Where one turn sends some rows of the set: a few examples, then the rows asked
puru: +0.59	-0.38	+1.12	-3.34	-4.38	+0.30	-2.10	-0.91	-2.01	-2.17	-0.61	+0.80	-0.30	-3.96	-2.69	+2.71	+3.29	-1.15
reges: +0.41	+2.14	+2.48	-0.56	-4.26	-1.73	-4.06	-0.28	+2.66	+1.67	+0.39	+3.21	-2.04	-0.49	-0.59	+1.22	+0.32	-1.46
Pogi: -1.46	-1.22	+0.41	-3.69	-0.65	-1.51	-3.50	-0.57	-1.67	+0.45	+3.11	+3.59	+1.16	-3.48	-1.81	+1.59	-0.14	-1.66
Zeto: -2.44	+0.46	+3.46	+1.12	-0.52	-0.15	-1.06	+1.24	+0.81	+1.54	-0.20	+2.20	-0.72	+3.21	+0.35	+0.56	+1.21	-3.30
tok: -0.76	-1.58	+1.08	+0.20	-4.68	+0.05	+0.07	+0.21	-3.13	-1.85	-0.30	-1.40	-0.42	-4.51	-1.32	+2.08	+2.01	-0.96
tofif: -1.50	+0.18	+4.45	+0.70	-2.32	-1.30	+0.39	-1.06	+0.76	+1.14	+0.15	+0.92	+1.08	-3.52	-3.42	+0.89	-1.42	-1.02
zel: -1.93	+1.00	+1.22	+0.62	+0.58	+0.77	+0.53	-0.30	+1.35	+4.91	+0.28	-0.15	-0.21	+0.53	+2.26	+1.53	+1.78	-1.47
ruv: -1.68	-2.69	-0.19	+0.26	+1.18	-1.68	-0.54	+0.72	-2.77	+0.66	-0.50	-0.48	-1.11	-5.28	-0.02	+1.48	+1.12	+2.50
vupil: -0.43	+0.15	+0.46	-3.98	+0.99	-0.47	-2.35	+3.62	-0.48	+1.03	-3.02	-3.35	-1.63	+0.24	+1.02	+2.07	+0.88	-1.77
govav: -0.61	-0.62	-0.19	+1.00	-5.74	-0.33	-4.09	-1.24	-1.69	+1.40	-0.12	+0.66	-1.79	+2.71	-0.60	+2.78	+0.89	-0.89
piraz: -1.34	-1.75	+1.46	+1.27	-3.44	-0.21	-0.13	-3.36	-2.82	+0.04	-0.62	-0.49	+1.82	-0.20	-3.56	+2.05	+0.26	+0.07
sok: -1.36	-0.98	+1.78	-3.29	+0.61	+0.61	-0.27	+0.10	-0.69	+5.50	+0.00	+0.87	-1.24	+2.63	-0.24	+3.33	+0.14	-0.39
Kere: +0.52	+0.30	+0.27	+1.81	-0.49	-0.71	-2.69	+1.63	+2.11	-0.64	-5.00	-0.72	+0.05	-0.68	-0.25	-0.42	+1.70	+0.74
laf: -1.77	-2.25	-2.20	-2.49	+0.26	+0.23	-4.12	-0.91	-3.52	+0.94	-1.04	+0.03	-0.82	-2.92	-1.29	+3.50	+3.74	+0.68
vopif: +0.57	+1.16	+0.27	-2.06	+1.48	-1.14	-1.17	+2.60	+0.52	-0.32	-3.07	-3.08	-0.77	-1.02	+2.35	+0.40	+1.70	-0.83
Rava: +1.13	-1.77	+0.86	-2.09	-0.48	-0.77	-3.46	+1.94	+0.11	-0.07	-5.26	+0.37	-0.93	+1.49	-2.81	+1.42	+0.10	+1.84
ranu: -1.61	+0.64	+2.52	-2.05	-3.23	+0.60	-3.19	-2.63	+0.06	+1.45	-0.39	+1.38	+1.40	-1.15	-4.67	+2.87	+1.25	-2.78
rulut: -2.83	-2.36	+0.37	-0.14	-0.95	-1.73	-1.37	+0.61	-2.76	+0.76	+3.39	+1.32	+0.97	-4.02	-0.50	+0.97	-1.39	-1.33
lavi: +2.02	-0.17	+0.29	-2.22	-0.33	-3.47	-1.30	+2.73	+2.47	+1.79	+1.79	-0.62	-1.93	-3.23	+0.30	+1.37	+0.25	+1.52
gazo: -1.76	-1.70	-1.84	-0.67	-1.37	-0.80	-2.94	-2.04	-3.29	-0.67	+2.71	+1.79	+2.16	-2.49	-0.39	+1.26	+1.48	-1.25
kegu: -1.75	-0.96	+1.16	+0.16	-1.17	+0.22	-3.90	+4.15	+1.28	+1.88	-4.56	-1.59	-1.40	-0.07	-1.64	+1.80	-0.14	-1.45
Sogid: +0.44	-1.10	+2.55	+1.86	-4.30	-2.88	-0.57	+0.27	-0.57	+1.07	+0.38	+1.54	-2.43	+0.40	-0.26	+0.79	-2.32	+1.63
Gomo: -0.54	-1.02	+3.31	-2.82	-4.00	-0.64	-0.51	+1.72	-1.49	-0.73	+0.10	+0.36	-1.35	-5.49	-2.71	+2.37	+0.37	-1.35
mel: -1.96	-0.32	+0.81	-3.05	+1.33	-0.91	-3.58	+1.43	+0.12	+2.03	-0.23	+1.36	-1.53	-6.27	-1.08	+2.30	+2.06	-0.35
geko: -0.52	-0.04	+3.01	+1.00	-0.06	-1.09	-0.14	-0.33	+0.06	-0.10	-0.66	+3.07	-0.14	+3.81	+0.37	-0.28	+1.47	-0.80
ladi: +1.06	-2.85	-2.43	-0.70	-1.72	-2.17	-1.22	+1.68	-1.84	+1.50	+1.30	-3.19	-1.69	+0.10	+0.31	+3.00	+0.86	+2.07
Zeti: +0.92	+0.16	+0.89	-1.62	+1.28	-0.33	+0.92	-2.50	+0.16	+2.90	-0.48	+1.90	+0.22	+2.04	+1.20	+1.15	+1.94	+1.86
torem: -1.48	-1.07	+3.23	-0.93	-0.49	-0.42	-1.32	+0.62	-0.95	+1.24	-0.64	+2.86	-0.99	+5.06	-1.04	+1.43	+0.65	-1.82
gike: +1.00	+0.40	-2.52	-3.12	-1.71	-0.92	-4.74	+1.25	+1.39	+2.04	+1.35	-1.49	-1.32	-0.87	-0.08	+3.39	+3.52	-1.09
Vime: +1.45	-0.30	-0.01	-4.15	+1.47	-1.32	-1.31	+2.07	-1.27	-0.63	-3.46	-2.40	-1.05	+0.85	+0.97	+1.25	+1.14	+0.78

kegu turns into -> zel
tok turns into -> gazo
laf turns into -> ranu
Where do these go?
Zeto turns into -> vopif
ladi turns into -> govav

Where one turn sends some rows of the set: a few examples, then the rows asked
zago: +0.15	+1.70	-2.17	-1.09	-1.37	+0.68	-1.35	+2.93	+0.51	+4.10	-1.20	+0.02	+1.93	+0.00	+0.33	+1.75	-2.31	+1.82	+1.56	-1.41	-2.20	+0.73	+0.36	+2.76
poron: +2.28	-0.49	-0.58	+3.87	-0.94	+0.00	-0.26	-1.79	+0.36	+0.54	+0.62	-4.09	+2.86	-0.62	-1.61	+0.56	+0.46	+2.16	-0.35	-1.82	-0.71	-1.84	+1.07	-0.94
Zamad: +1.01	+1.25	-1.81	-0.39	-1.86	-0.25	+0.59	-1.42	+2.65	-1.62	+1.10	-2.99	+0.35	+3.84	+0.04	-0.57	+0.16	-1.23	-0.92	+2.14	-0.12	-1.73	-1.21	+0.42
zime: +0.04	+0.45	-2.32	+0.68	+0.71	+1.08	-0.73	+0.26	-0.11	+0.42	+0.18	-1.93	-1.71	+0.26	+0.22	+3.23	+2.03	+1.70	-0.23	+0.64	-1.42	+6.90	+0.05	+0.13
kar: -1.57	-1.49	+1.12	-0.48	+1.41	-0.52	-2.56	+1.70	+0.97	+1.27	-1.30	-1.46	+0.54	-0.85	-0.83	-0.82	-0.07	-4.80	+2.87	-2.87	+1.08	+0.24	-2.51	-0.12
lar: -0.09	+2.17	-2.64	+1.84	-1.90	-0.52	-0.62	-1.86	-2.83	+0.48	+0.81	+1.11	-0.31	+0.16	+3.38	+1.34	+0.70	-0.51	+1.97	-2.92	+1.76	-1.94	+0.72	+3.09
Bab: +1.54	-1.69	-0.77	+0.02	+2.15	-1.31	+1.29	-3.32	+1.75	-0.39	-2.10	-2.47	+3.22	+0.23	+0.84	+0.17	-1.38	-0.83	-1.13	-2.36	+2.01	-0.28	-0.67	+2.21
Kel: +1.74	-0.84	-0.03	+2.45	+2.94	+1.41	+0.32	-0.09	-2.84	-1.55	-1.84	+1.24	+0.77	-2.18	+0.72	-3.95	-1.28	-0.98	-0.06	-3.76	-1.50	+0.26	-1.27	+1.25
tivu: -0.47	-0.24	+2.25	+0.06	-1.35	-0.51	-0.49	+1.14	-2.54	-0.48	-1.29	+0.80	-3.47	-4.04	+0.15	+0.87	-0.52	-0.67	+1.11	-1.38	-3.04	+4.06	-1.24	+1.14
vife: +0.24	+0.79	-3.70	+0.19	+3.67	-2.74	+3.80	-0.15	+1.74	+0.43	-0.23	-1.88	-0.10	+1.15	-0.74	-0.94	+1.14	-0.70	+1.43	-1.06	-2.18	-0.04	+0.40	+0.32
vudeb: -0.99	-1.45	-2.55	+2.54	-1.28	-1.12	+0.36	+1.22	+2.47	-2.69	-0.79	+3.03	-1.40	+1.22	-0.72	-2.34	+0.86	+0.29	+0.22	+1.38	-0.55	+0.20	-2.74	+2.53
gubap: -0.73	+1.18	-2.35	-2.07	+1.30	+0.46	-2.81	+0.08	-3.00	+1.28	+1.79	+2.78	+1.21	+2.38	+1.60	+0.80	-0.77	-1.39	-1.73	+0.17	-0.33	+2.00	+0.69	+2.32
fis: -2.21	-1.53	+1.90	-1.58	+0.42	-0.91	-2.86	+1.73	-2.38	-2.44	+0.22	-0.64	+0.35	-3.66	-0.50	-0.59	-0.80	+2.63	+2.54	-0.69	-0.13	+3.45	-0.88	+1.54
dis: +1.26	+0.28	+0.66	+0.49	+2.84	-1.12	+0.68	-2.23	-0.86	-2.59	-1.66	-3.84	-2.02	-2.45	+1.62	-2.60	-2.03	+1.83	+2.79	-1.87	+1.00	+1.01	-0.57	-0.43
toniv: +1.24	-1.74	-0.50	-0.93	+0.46	+1.52	-2.85	+2.57	-0.88	-0.19	+1.79	-1.65	+2.56	-0.02	-1.54	-2.28	+2.45	+1.09	-0.39	+0.02	+0.76	+3.25	+0.47	+4.00
Koma: +0.28	+0.62	+2.29	+3.85	+2.47	-1.47	-3.57	+2.09	+1.81	+3.44	+1.56	-0.37	-1.99	+1.30	+1.01	-0.21	+1.72	+0.15	-0.96	-0.24	+1.82	-0.10	+0.19	+0.68
bebop: -0.83	-0.42	-1.44	+1.96	+2.45	+1.90	-0.85	+2.60	-0.10	+0.16	+2.35	-0.36	+3.13	+1.02	-0.60	+0.76	-0.92	+0.73	+1.94	-0.42	-1.09	+2.02	+4.41	+0.17
Viso: -2.08	+1.37	-0.84	+1.38	+0.58	+0.43	+0.15	-0.16	-0.61	-0.37	-2.71	+0.22	-4.39	-2.45	+1.78	-2.03	+0.44	+0.43	-0.44	+1.64	-1.25	+3.00	-2.93	+3.76
Gepu: +1.16	-0.75	-1.33	+0.32	+1.27	+0.70	-1.64	-1.55	-0.65	-2.11	+0.81	+1.43	-3.84	+1.76	+2.13	-0.67	-3.26	-2.07	-1.13	-0.80	+1.74	-2.36	-0.23	+2.44
sutud: +1.51	+1.11	+0.49	+1.56	-1.03	-0.77	+0.36	-3.59	+1.25	-0.62	-2.35	-4.70	-3.76	-1.56	+0.31	+0.44	+0.01	-1.25	+1.07	-1.44	+0.11	+2.75	+0.05	-0.44
Funu: -3.20	-0.46	+1.10	+2.12	-0.44	-0.10	-0.93	+1.31	-0.81	+1.62	+1.22	-3.31	-4.19	+0.43	-0.50	+1.00	+3.01	+0.85	+0.92	+1.73	+0.75	+3.04	+1.37	+1.41
Duvuv: -0.19	+0.25	+4.01	+0.80	+1.23	-0.15	-1.77	+0.22	-0.02	+0.33	-0.72	+2.15	-1.67	+0.50	+0.17	-1.05	-1.24	-2.27	-0.08	-0.90	-2.34	-3.33	+0.36	-1.62
dorev: -1.41	-0.84	-1.79	+3.63	-1.25	-0.07	-0.25	-2.61	-1.73	+0.92	-3.11	-1.50	-3.03	-2.02	+2.15	+3.66	-0.57	+0.15	+0.26	-0.27	+1.08	+0.13	+0.00	-0.31
rupim: -1.12	+0.77	+0.40	-1.21	-0.03	-0.19	-3.65	+0.78	+1.18	-2.21	+3.35	+1.34	-1.70	+0.02	+0.01	+0.56	+0.54	+0.22	-2.00	+1.89	-0.99	-2.18	-1.31	+4.02
Dosub: -2.09	+1.22	-0.25	+3.01	+1.09	+1.11	-2.02	-1.96	+0.50	-0.19	+3.72	+0.18	-1.99	+4.09	-0.32	+1.67	-0.96	+1.18	-1.43	-1.23	-0.74	-2.09	+0.20	-0.07
pep: +1.00	+0.27	+2.51	-0.56	+0.58	+1.31	-0.28	+0.85	-0.55	+1.29	+1.78	+0.20	+1.15	-2.42	-1.26	-3.26	-0.80	+0.01	+3.00	-0.17	-2.09	-0.84	-3.98	+2.35
Nafaf: -0.36	-0.14	-1.39	+1.44	+1.40	-0.14	-0.91	-0.58	-0.11	-0.22	+0.41	-3.69	+1.14	+0.30	+0.18	+1.80	-1.54	+6.11	+0.66	-0.18	+0.00	+3.76	-0.52	-0.93

poron turns into -> Kel
Gepu turns into -> rupim
Where do these go?
Viso turns into -> Funu
Koma turns into -> lar
Zamad turns into -> Duvuv
tivu turns into -> zime
Bab turns into -> pep
fis turns into -> Nafaf
kar turns into -> zago

